In the rows, 128 means zero.
Each path below is one point turned by a fixed rotation once a step. After each direction that follows a path, write how fast that rotation turns it, in degrees each step (0 if it stays still).
Each turn is a multiple of 5 degrees from 10 to 175, or 0.
Each row of a path follows its step; steps can be skipped.
path 1
step 0: [132 127 124 130 132 131 130 136 120 122 124 117 138 123 130 126 130 114
 135 124 125 131 125 124 128 131 133 125 132 120 133 124 134 135 119 133
 131 134 125 119 114 119]
step 5: [127 143 133 120 116 130 134 137 127 121 120 140 136 127 120 125 129 133
 140 126 131 134 128 126 120 133 135 130 122 125 119 125 132 123 125 123
 125 123 132 126 126 129]
step 6: [122 132 115 126 131 132 132 123 132 131 117 132 119 133 128 130 126 119
 123 126 132 131 138 121 134 126 139 130 124 126 130 129 121 122 122 132
 137 117 141 124 130 121]
step 7: [125 134 130 137 134 127 120 138 128 122 140 132 118 128 128 136 129 133
 123 130 138 137 122 118 122 135 138 120 122 133 128 124 120 127 129 125
 134 127 124 132 123 129]
step 8: [126 118 120 121 117 126 124 123 131 139 147 123 126 126 137 129 133 126
 115 139 129 129 123 124 135 125 121 129 124 124 129 128 126 124 124 126
 132 124 133 128 129 129]
step 13: [139 124 122 130 129 137 121 116 120 126 130 128 115 131 127 122 132 136
 131 128 126 126 123 120 126 117 129 138 133 132 126 132 130 137 127 121
 135 130 116 120 129 125]
step 14: [133 133 125 121 135 131 131 125 129 126 138 130 138 136 121 135 120 123
 123 118 118 128 111 131 120 124 121 130 130 129 134 135 126 134 126 127
 130 133 133 133 129 139]
step 18: [131 129 125 121 138 125 127 126 131 116 120 117 122 132 121 133 120 124
 130 131 131 132 125 131 120 123 137 122 130 128 140 120 127 124 125 131
 118 129 122 116 137 128]
step 20: [130 131 133 124 136 124 132 130 128 124 142 124 125 125 116 119 130 128
 129 132 124 121 131 134 135 122 123 118 119 130 134 131 137 118 126 121
 133 121 135 130 139 119]
step 22: [120 130 135 122 121 125 121 129 123 126 121 136 121 128 127 119 125 133
 133 133 127 116 123 124 130 126 136 139 118 129 130 121 118 120 125 134
 117 130 138 130 133 122]
Speeds:
[126 129 130 127 126 126 132 125 127 132 129 129 127 129 133 125 129 130
 128 130 129 126 130 128 127 126 128 127 132 128 129 129 125 132 126 131
 130 125 130 127 129 129]
160
[125 127 124 126 128 125 131 127 132 128 127 130 130 129 130 129 125 126
 125 129 127 127 126 132 127 126 128 129 127 125 131 127 130 125 128 128
 130 127 127 130 130 131]
170
[125 125 126 128 124 129 129 129 128 128 131 131 131 130 129 127 128 130
 129 128 132 132 130 126 130 130 132 127 123 130 128 129 126 126 127 127
 128 127 130 129 130 127]
20
path 2
step 0: [130 131 127 119 131 117 132 119 123 128 128 132 129 115 130 123 132 137
 123 136 134 137 136 114 124 131 133 138 130 122 121 119 131 128 126 114
 127 123 128 132 134 132]
step 5: [130 127 123 127 124 127 130 123 125 138 121 122 126 129 129 137 131 130
 128 140 129 141 133 127 121 127 120 131 135 143 128 125 123 118 118 131
 117 123 118 122 131 129]
step 8: [141 123 134 134 133 124 136 117 115 117 121 130 128 119 124 127 135 123
 132 139 134 131 125 130 124 122 124 127 132 131 130 130 134 132 132 139
 122 140 123 127 123 120]
step 9: [144 130 126 128 121 118 131 116 127 120 118 127 123 128 128 119 125 125
 127 124 131 140 127 129 135 133 122 141 128 126 138 133 125 130 127 129
 119 126 135 120 138 120]
step 10: [122 134 133 119 123 132 127 127 130 126 117 120 121 133 139 121 127 135
 121 132 125 129 130 126 125 123 121 132 129 123 135 124 135 127 112 137
 126 122 142 124 132 121]
step 11: [126 125 131 129 131 138 127 119 116 126 134 126 126 139 126 121 128 142
 128 139 122 120 134 120 126 119 127 129 131 138 129 129 129 122 122 136
 132 120 123 130 129 115]
step 12: [132 134 129 131 130 130 126 123 118 121 136 120 125 113 130 121 119 127
 127 128 131 125 136 125 141 130 133 137 137 135 130 133 130 119 134 132
 131 120 119 129 119 121]
step 13: [123 118 127 127 131 122 128 123 118 122 114 116 130 115 141 136 122 130
 125 120 134 134 128 136 133 132 124 137 131 135 124 128 133 136 130 129
 137 126 129 134 126 123]
step 16: [131 126 134 116 126 139 135 119 126 120 126 118 122 123 132 126 116 134
 124 142 122 123 123 132 130 128 131 129 133 127 121 135 119 131 124 136
 133 126 135 130 125 142]
step 20: [130 131 140 134 137 126 132 126 122 139 123 122 126 128 132 120 135 134
 125 131 122 118 126 144 139 120 126 124 123 120 134 139 122 132 125 130
 125 124 119 132 128 129]
Speeds:
[127 129 128 129 132 126 132 130 128 130 130 131 128 131 129 130 131 128
 127 131 126 130 127 127 131 132 125 130 126 130 129 130 131 128 129 130
 125 128 129 129 127 131]
20
[125 129 128 128 128 125 127 130 129 130 126 130 126 130 123 126 126 131
 128 125 130 125 128 129 125 126 125 131 129 129 127 129 129 129 123 128
 126 125 127 126 129 130]
80
[124 123 125 128 128 127 132 130 129 125 130 127 128 127 129 127 127 130
 130 130 131 125 128 126 130 129 129 130 132 128 132 126 126 128 128 125
 130 127 130 130 129 129]
25
path 3
step 1: [133 135 130 134 123 137 131 127 136 131 114 133 110 122 128 144 133 134
 126 128 125 124 134 128 123 131 123 138 138 124 128 139 141 121 137 125
 128 128 129 126 132 111]
step 2: [132 129 125 132 128 143 124 130 132 123 108 131 125 121 131 125 129 123
 120 135 133 125 129 107 143 135 117 133 144 122 126 131 126 130 124 130
 128 131 130 123 135 127]
step 3: [130 120 130 121 138 129 114 134 137 116 113 122 130 124 125 118 115 117
 138 132 125 123 126 119 134 129 138 135 137 133 123 128 124 129 138 134
 135 134 127 130 129 134]
step 4: [128 121 132 122 143 120 115 128 132 116 122 138 132 128 127 127 119 133
 120 121 113 133 117 129 119 115 134 133 133 125 125 128 136 130 136 125
 121 131 120 139 125 125]
step 8: [130 133 119 121 134 122 114 129 130 114 115 126 132 128 111 120 122 125
 128 129 127 129 120 113 132 122 124 128 140 121 120 115 126 129 124 131
 127 138 123 130 138 128]
step 10: [121 122 135 129 133 147 127 125 127 132 132 132 122 126 134 139 125 137
 118 124 125 127 116 128 129 113 125 136 133 123 121 130 132 130 134 117
 119 118 116 141 125 123]
step 11: [130 126 125 138 126 146 126 133 129 131 130 111 115 133 139 123 124 124
 121 131 137 121 123 131 119 128 125 143 138 120 122 130 125 129 123 124
 127 130 127 135 142 130]
step 12: [133 127 126 135 123 132 115 126 138 120 119 117 116 147 120 125 122 126
 130 139 119 124 126 126 127 132 124 133 127 124 127 130 131 113 120 134
 133 142 116 128 132 130]
step 16: [131 115 133 135 128 136 117 120 128 125 136 120 126 137 138 120 125 131
 116 136 129 131 126 132 126 126 123 141 141 122 126 127 131 115 129 122
 125 131 122 137 129 112]
step 20: [125 125 130 135 136 130 121 128 125 117 120 114 132 126 140 119 138 128
 123 124 123 120 129 126 140 126 136 132 144 134 126 123 122 130 127 131
 127 119 117 140 137 116]
Speeds:
[127 130 125 126 126 132 129 130 124 126 129 127 131 128 128 127 125 125
 126 126 131 125 129 129 128 127 129 126 132 128 128 124 127 127 126 129
 125 129 131 127 130 128]
125
[126 130 131 124 125 126 128 131 127 125 130 133 127 129 126 128 131 129
 130 126 126 127 126 128 126 131 128 129 129 128 127 127 132 127 126 126
 127 128 127 125 129 125]
85
[128 126 125 123 128 128 131 128 132 131 128 125 126 128 129 128 129 127
 127 126 128 126 130 127 126 131 125 130 129 126 128 129 129 124 124 128
 128 128 128 129 125 126]
70
[126 129 127 129 128 125 130 129 129 127 127 127 128 125 131 126 133 128
 128 129 129 129 128 126 128 130 128 127 128 126 126 127 126 130 124 127
 130 130 127 130 134 132]
120
path 4
step 5: [133 123 120 138 131 130 129 141 129 134 133 140 127 122 132 129 122 114
 136 120 131 135 119 121 119 130 132 124 132 124 127 120 124 128 137 123
 130 137 122 121 117 122]
step 6: [123 126 132 139 132 120 136 132 127 128 115 132 133 116 126 132 132 135
 143 136 133 126 121 123 113 123 129 132 134 135 124 130 121 135 127 125
 138 125 123 128 133 117]
step 7: [143 120 125 133 130 128 134 122 138 123 125 132 135 127 117 127 132 131
 127 138 137 137 124 123 129 130 130 134 141 134 129 129 121 122 126 122
 139 130 131 132 130 145]
step 8: [136 132 130 131 137 133 130 132 135 123 141 123 131 129 131 128 126 128
 128 134 118 133 136 119 123 130 135 135 120 121 128 146 127 125 118 127
 142 135 120 124 135 132]
step 9: [131 116 120 131 130 131 138 121 123 131 130 119 131 121 132 132 130 131
 127 138 126 124 131 130 134 113 129 128 108 125 128 134 120 124 128 136
 121 133 123 138 137 134]
step 10: [134 127 124 121 122 135 125 130 114 136 135 129 132 135 124 124 133 122
 121 127 124 128 119 125 129 120 117 124 124 124 126 144 121 122 127 131
 129 127 149 135 131 126]
step 12: [117 139 126 118 128 131 128 128 129 137 116 141 120 130 129 127 130 134
 116 127 128 136 124 122 134 121 136 132 118 121 127 113 120 136 127 123
 128 133 132 133 122 129]
step 16: [135 119 131 130 118 119 127 130 130 122 119 120 145 121 129 135 134 122
 129 130 117 125 123 130 127 132 124 130 137 129 114 126 132 137 133 120
 116 131 124 133 132 123]
step 18: [121 125 129 134 135 126 135 135 120 125 123 136 120 119 129 126 129 117
 129 137 134 136 131 114 117 127 125 137 131 134 128 138 130 134 127 130
 127 135 113 121 138 124]
step 22: [126 130 114 121 118 130 127 125 120 140 125 131 121 129 117 128 130 122
 128 127 129 122 122 140 132 116 116 122 122 124 129 128 123 122 128 131
 122 138 132 142 122 126]
Speeds:
[130 125 130 126 129 127 128 129 127 129 130 125 130 129 129 125 126 126
 128 129 127 128 125 130 125 125 124 125 127 125 126 127 130 130 128 130
 124 130 129 130 125 126]
60
[130 129 129 133 128 129 130 125 128 129 129 129 128 130 124 129 127 131
 128 130 128 125 127 128 130 127 128 128 124 124 129 132 124 128 128 127
 130 130 130 128 124 127]
25
[127 130 131 131 129 130 125 128 128 126 126 128 131 126 129 127 124 133
 129 129 130 123 129 129 128 126 126 128 127 130 123 127 128 128 128 128
 126 129 126 128 132 129]
145
path 5
step 0: [128 130 124 121 115 124 129 135 132 130 120 120 132 128 111 121 121 131
 119 131 125 118 135 126 127 131 124 129 132 131 128 110 136 122 121 124
 127 125 134 132 126 127]
step 1: [120 132 136 125 117 127 125 137 132 145 136 139 125 132 127 135 125 135
 132 125 129 122 135 122 134 130 119 133 132 136 117 121 121 122 130 130
 127 129 126 130 123 119]
step 2: [121 130 128 123 140 133 116 121 139 132 130 136 118 123 128 130 126 120
 124 121 140 128 129 124 138 125 133 131 128 127 119 124 126 128 142 123
 129 133 129 136 122 134]
step 3: [127 132 115 133 132 127 132 134 126 136 127 117 127 130 119 122 134 115
 118 130 140 122 120 118 134 126 129 126 121 121 126 119 123 125 133 130
 124 128 138 120 132 132]
step 7: [135 129 132 135 125 128 134 121 134 127 137 125 117 131 120 120 130 124
 117 127 135 116 127 127 115 131 127 130 137 128 120 130 119 129 123 123
 139 126 136 122 119 125]
step 11: [135 127 132 122 130 129 134 123 131 130 129 123 136 131 124 126 129 129
 129 129 134 114 128 130 131 119 126 134 132 119 120 124 118 139 131 130
 107 124 138 126 124 122]
step 13: [127 128 121 126 138 113 116 126 130 131 136 137 114 133 132 132 123 125
 123 130 127 122 129 128 126 122 123 122 133 136 135 120 126 115 121 128
 124 125 131 121 134 134]
step 16: [126 130 135 130 115 123 115 121 125 146 126 127 126 125 125 132 125 130
 123 121 135 126 133 124 130 126 128 138 129 141 119 125 121 124 122 134
 124 124 132 130 138 134]
step 20: [122 129 125 128 132 113 130 124 128 134 117 140 125 119 126 116 141 117
 128 125 138 124 125 129 133 118 127 134 130 126 125 125 129 120 122 131
 129 123 127 137 126 125]
step 21: [143 139 122 130 126 117 140 134 140 132 124 124 129 131 134 125 126 123
 126 131 132 125 136 128 133 115 127 122 129 134 127 122 118 115 131 120
 130 130 128 130 127 134]
Speeds:
[129 128 128 130 128 129 135 127 131 127 128 128 126 126 131 126 132 128
 127 132 128 128 125 131 127 128 127 130 127 131 126 132 129 126 127 127
 128 130 129 130 129 129]
25
[130 130 127 129 126 128 125 124 127 125 127 129 131 130 131 126 128 130
 125 129 130 128 123 127 128 129 126 131 125 124 125 127 129 129 128 127
 129 128 130 126 126 128]
90
[126 124 127 129 135 128 126 130 130 127 132 127 128 129 127 127 131 128
 127 129 128 127 126 127 128 130 128 128 125 128 131 127 129 128 128 131
 132 130 130 126 130 129]
70
[128 127 125 130 129 130 127 127 131 128 126 123 127 123 131 127 128 129
 129 126 130 128 130 129 129 124 126 131 129 128 127 128 125 129 127 129
 130 127 126 123 128 127]
80
[124 129 128 127 130 126 130 128 130 127 123 127 130 125 125 129 130 126
 128 130 127 131 129 127 126 131 127 131 126 124 130 125 126 128 128 127
 124 129 127 129 129 126]
125
path 6
step 1: [130 119 131 128 122 122 137 121 124 136 129 126 133 123 113 121 128 126
 131 128 129 141 129 126 124 135 131 123 130 135 124 126 143 116 136 135
 125 119 127 123 124 133]
step 2: [129 132 137 129 119 122 134 118 124 123 128 120 124 130 138 118 131 140
 135 144 138 123 125 131 132 130 123 128 122 131 119 130 127 122 129 131
 135 128 119 130 123 121]
step 3: [125 136 113 131 123 132 128 130 125 126 128 132 122 139 122 125 125 135
 126 126 131 116 132 125 131 119 117 125 140 125 120 134 126 122 120 125
 129 134 136 131 115 133]
step 7: [119 129 133 128 127 130 125 129 142 116 125 130 127 132 133 127 122 132
 138 128 126 129 123 135 144 133 130 129 129 130 113 130 132 126 134 122
 123 135 126 139 140 126]
step 9: [128 123 137 140 121 142 127 126 123 137 140 127 118 133 127 128 133 133
 128 127 130 135 137 131 124 135 127 128 131 130 133 121 127 130 135 146
 132 120 128 127 132 121]
step 10: [126 131 128 122 120 134 122 127 121 130 129 123 120 128 142 130 129 133
 128 123 121 124 123 134 124 121 126 133 131 125 120 117 119 137 127 117
 139 130 119 137 128 121]
step 15: [134 118 122 120 125 123 126 125 128 131 127 125 135 125 133 125 124 114
 128 114 119 121 130 139 138 132 129 141 127 130 124 127 127 132 126 127
 127 131 134 139 138 129]
step 18: [123 132 125 131 129 126 127 126 125 128 130 133 138 126 139 122 125 128
 121 136 125 128 114 123 136 122 121 131 132 137 117 135 124 122 120 110
 133 134 128 131 132 135]
step 21: [134 135 129 124 124 131 129 125 129 131 119 123 127 138 137 126 133 129
 122 137 131 122 119 130 116 133 125 115 123 123 135 122 116 130 136 113
 127 130 132 128 127 129]
step 23: [127 126 137 130 135 131 130 123 127 124 125 139 133 128 129 131 115 124
 120 129 121 128 122 123 138 131 140 135 122 142 127 126 135 137 127 129
 119 125 138 124 130 135]
Speeds:
[124 132 127 129 125 126 130 126 126 127 124 131 126 126 130 128 125 129
 130 131 130 130 128 125 130 129 129 129 126 128 128 130 131 126 130 128
 125 132 128 127 128 129]
70
[130 124 131 130 129 127 126 125 129 129 126 128 130 127 128 128 130 126
 127 124 127 130 127 128 128 127 125 127 129 125 127 129 130 125 127 127
 127 134 130 126 132 130]
100
[130 125 130 127 127 130 131 128 130 130 130 128 122 125 127 128 128 126
 129 132 129 126 123 127 127 126 129 131 127 128 130 127 131 128 126 131
 128 130 130 128 127 127]
100
[129 125 125 128 125 125 131 130 130 124 126 128 127 132 129 127 128 126
 128 128 130 130 126 127 130 129 128 124 129 128 128 126 127 124 127 132
 130 127 128 130 130 128]
60
[126 127 122 130 131 131 129 130 128 128 131 127 128 129 124 128 130 129
 129 126 130 129 130 127 126 128 128 129 126 127 130 125 128 124 129 130
 127 132 127 127 125 131]
135
[131 130 125 130 129 129 126 130 128 128 127 129 132 124 131 129 129 126
 125 130 128 129 126 127 130 128 129 130 126 129 132 125 124 127 129 128
 129 127 132 127 131 129]
10
[126 127 129 128 124 128 127 124 129 123 133 126 130 129 128 125 131 129
 129 125 125 129 124 126 127 129 132 132 126 130 127 128 126 128 129 129
 126 128 129 129 129 129]
135
